One turning vector, and how many ticks it has turned
The counts run from 0 to 586.
[102 147 126 145 190 131 124 149 126 100 112 128  60 155  97 147 111 133
  94 144 119 130 113 110 144 142 112  75 129 110  91 162 167 139 127 157
 154] : 175
[ 82  93 116 102 165 130 121 128 146 139 100 122 145 129 114 175  86 131
 140 173 143 149 117 137 106 134 125 115 120  92  96 137 107  90 149 152
 206] : 279
[133 148 209 152 159 125 150 115 125 142 103 121  96 128 161 124 108 111
 140 113  91 159 143  72 148 141 155 100 149 125 126  93 156 142 115 146
 139] : 0
[135 140 166  94 152 157 132 186 121 146 102 133 105  92 105 158 116 185
 138 163  92 137 120 176 134 139 103  71 124 114 124 141 118 143  85 120
 146] : 71
[129 112 175 176 133 129  78 119 134 139 133 166  90 112 197  98 131 142
 167 131 117 136 114 106 137 174 146  75 110  92 140 120 120 108 113 145
 136] : 372
[163 129 191 154 126  99 142 129 126 107 172 119  80 163 129 135 110 140
 148 141 166 149 122  87 124 169 161 101 103 133 108 108 105 158 112 159
 123] : 240
[106 126 176 139 138 129  92 128 127 134 149 136 125 100 142  86  86 137
 152 130 146 134  92 129 118 206 109  86 131 139 136  64 124 109 114 148
 153] : 215
[163 121 165 135 163 123 135 140 132 132  82 129  95 123 165 149  82 178
 175 110  92 115 145 123 126 134 122 101 137 175 114 149 158 151  90 135
 136] : 369
[108 101 152 129 133 165 131 136 138 114 115 155 164 111 145  63  93 147
 158 137 131 158 121 148  99 154  62 110  94 135 147  96 133  84  91 122
 134] : 348
[114 133 172  64 124 160 111  96 100 120 125 173 126 104 126 146  98 111
 166 158 112 139 107 118 105 172 101 116 102 135 169 117 158  81 123 150
 147] : 380
[ 98 103 133 130 160 128 100  97 193 101 114 117 132 177 154 131 103 122
 151 137 155 145  84 127 135 116 142 145  81  80 113 182 113  80 123 138
 136] : 570
[156 115 202 192 142 140 131 131 167 131 143 115  92 153 112 131 121 158
 172 143 150 161 135  98 106 164 160  90 116  95 129 123  93 140 143 119
 132] : 239
[134 143 138 192 148 121 155 144 180 151 115 147 127 157 122 109 119 175
 136 145 167 136 130 142 141 111 120  85 120 142  76 170 101 140  74  94
 124] : 46
[111 135 141  96 119 168 127 122 115 143 133 125  86 158  88  91  91 125
 157 203 107 173 114 118 124 116 102 125 161 107 130 102 137 166  96 127
 154] : 462
[138 103 164 126 137 164 162 168 145 104 147  91 121 140 132  86 130 148
 122 123 160 161 117 115 126 141 132 103  81 106 133 112  75 137  60 112
 129] : 560
[ 57 144 178 125 143 164 137  92 129 139 133 148 115 135 135 149  71  97
 146 144 142 152  97 104 130 119 154  91 156 116 117 109 157 145 152  98
 181] : 382
[114 128 123 141 156 193  91  93 155 100 107 146 102 143 114 107  61 121
 147 142 128 132 103 143 108 200 105 116 111 129 134 130 135 151 137 151
 115] : 566
[126 133 100  77 112 122 129 159 167  92 103 128 122 117 118 106 102  84
 146 167 148 175  93  96  98 109  93 141 132 107  95 149 130 138 104 148
 154] : 491
[ 95 143 126 142 176 178 130  94 158 161  70 118 101 147 130 140 114 118
  98 152 132 162 141 117 176 137 137 137  87 107 118 165 122 154 112 122
 125] : 198
[ 82 137 144 123 169 149 147 105 148 116 101  75 119 101 123 160 118 130
 129 190 149 188 122 125 159 151 135 113 120  96 115 138 110 148 150 108
 120] : 64
[133 144 173 148 139 185 127  84 161 142 130 111 102 165 101 141  83  89
 147 170 133 167 133 103 113 140 150 149 106  79 125 116 113 176 139 113
 153] : 166
[ 85 155 145  62 118 122 166 136 132  86 127 145 139 100  74 123 103 108
 141 178 139 171  76 106 111 116  75 110 131 138 130 122 149 106 140 134
 130] : 90
[108 119 116 110 155 111 133 171 133  91  99 159 151  94 128 149 102 130
 141 168 107 147 142 170 103  97  68 128 112  98 109 139 163  83 100 134
 167] : 122
[177 118 154 163 146  97 145 137 165  91 111  97 114  80 152 142  89 144
 147 131 161 171 161 148 125 153 101 132 118 156 105 139 142 139  91  96
 119] : 129
[112 141 148  99 156 201 150 149 172 109  93 121 127 114 109 127 105  83
 158 182 100 137 109 121 109 129 144 132 125  76 127 147  81 136 127 155
 125] : 330
[107 150 150 124 119 149 136 158 136 142 167 144 119 126  84 182 130  76
 121 191 139 144 128 123 135 128 139 111 119  69 110 128  98 120  83 123
 192] : 94
[118 134 133  95 136 155 137 148 121 119 117 154 103  67  94 183 156 120
 131 204 134 180 118 117 135 146 112  96  98  86 133 151 108 141 119 118
 162] : 228
[106 141 116 137 129 103 141 129 148 142  99 170 136  95 152 114 137 140
 134 131 139 165  96  99 160 110  84  77 151 165 106 172 131  91  78 123
 160] : 284
[ 88 140 114  66 104 135 129 107 140 164  90 159 137 127 137 122  98  98
 116 158 124 176  99 107 144  97  95 134 135 136 100 152 136 116  75 124
 184] : 357
[113 117 168 165 170 122 125 136 144  97 119 160 150 101 176 117 107 138
 160 128 150 147 112 134 125 176 172  60 118 131 105 134 110 125 132 171
 119] : 506
[ 59 141 167 118 185 132 125 113 134 101 124 124 105 169 129 129  88  96
 119 128 140 131  87  85 137 152 151  95 123 102 136 134 164  98 153 146
 152] : 248
[121 148 157  54  99 124 108 137 159 157 123 120 109 154 119 123  89 109
 162 129 113 136  69  94 123 119 131 132 152 129 125 133 138 139  82 157
 170] : 7
[126 111 171 132 115 112 176 148 137  89 167 114 124 117 153  97 100 116
 132 102 139 157 120  66 132 103 108 103 121 149 127  94 103  81  68 141
 152] : 25
[110 117 146 124 140 164 117  98 109 108 146 139  98 142 151 103  86  68
 101 132 118 162 153  90 122 113 120 141  92  87 138 101 167 120  95 146
 175] : 485
[ 89 149 131 196 166  89 111 119 140 141 112 117 105 140 125 164  82 110
 121 170 103 122 124 129 142 138 100 118 176 123  60 140 156 100 117 157
 175] : 576
[ 96 146 139 125 162 148 122 137 141 103  95 193  91 120 102 150 113 159
 164 163 107 146 104 139  97 129 114  65 120 128 130 179 169 137 159 101
 137] : 308
[162 130 167 179 131 145 130 120 180 104 137 133  79 146 193 115  95  97
 150 126 142 120 133  94 133 155 167 129 109 117 113 144 102 154  71 163
 100] : 106
[ 98 134 134  81 140 124 123  93 171 151 119  79  62 141 135 153 100 120
 143 127 140 144  62  73 160 145 135 118 133 143 127 176  97 138 138 120
 150] : 303
[104 119 124 124 184 150 105 167 153 158  89 112 102 133 154 139 123 128
 115 113  94 129  93 109 161 111 144  84 128  94  93 172 110 108  91 150
 176] : 496
[ 91 129 106 101 143 151 138 101 115 117 118 145 116 139 119 127 105 144
 114 176 128 145 119 143 155 129  53 124  88 164 129 163 145  82  70 140
 129] : 573
[ 87 152 151  89 153 105 150 126 148 135  95 122 127 113 118 163 107 140
 106 139 165 206  98 128 161 107 130  99 137 144 102 183 129 156 130  71
 139] : 520
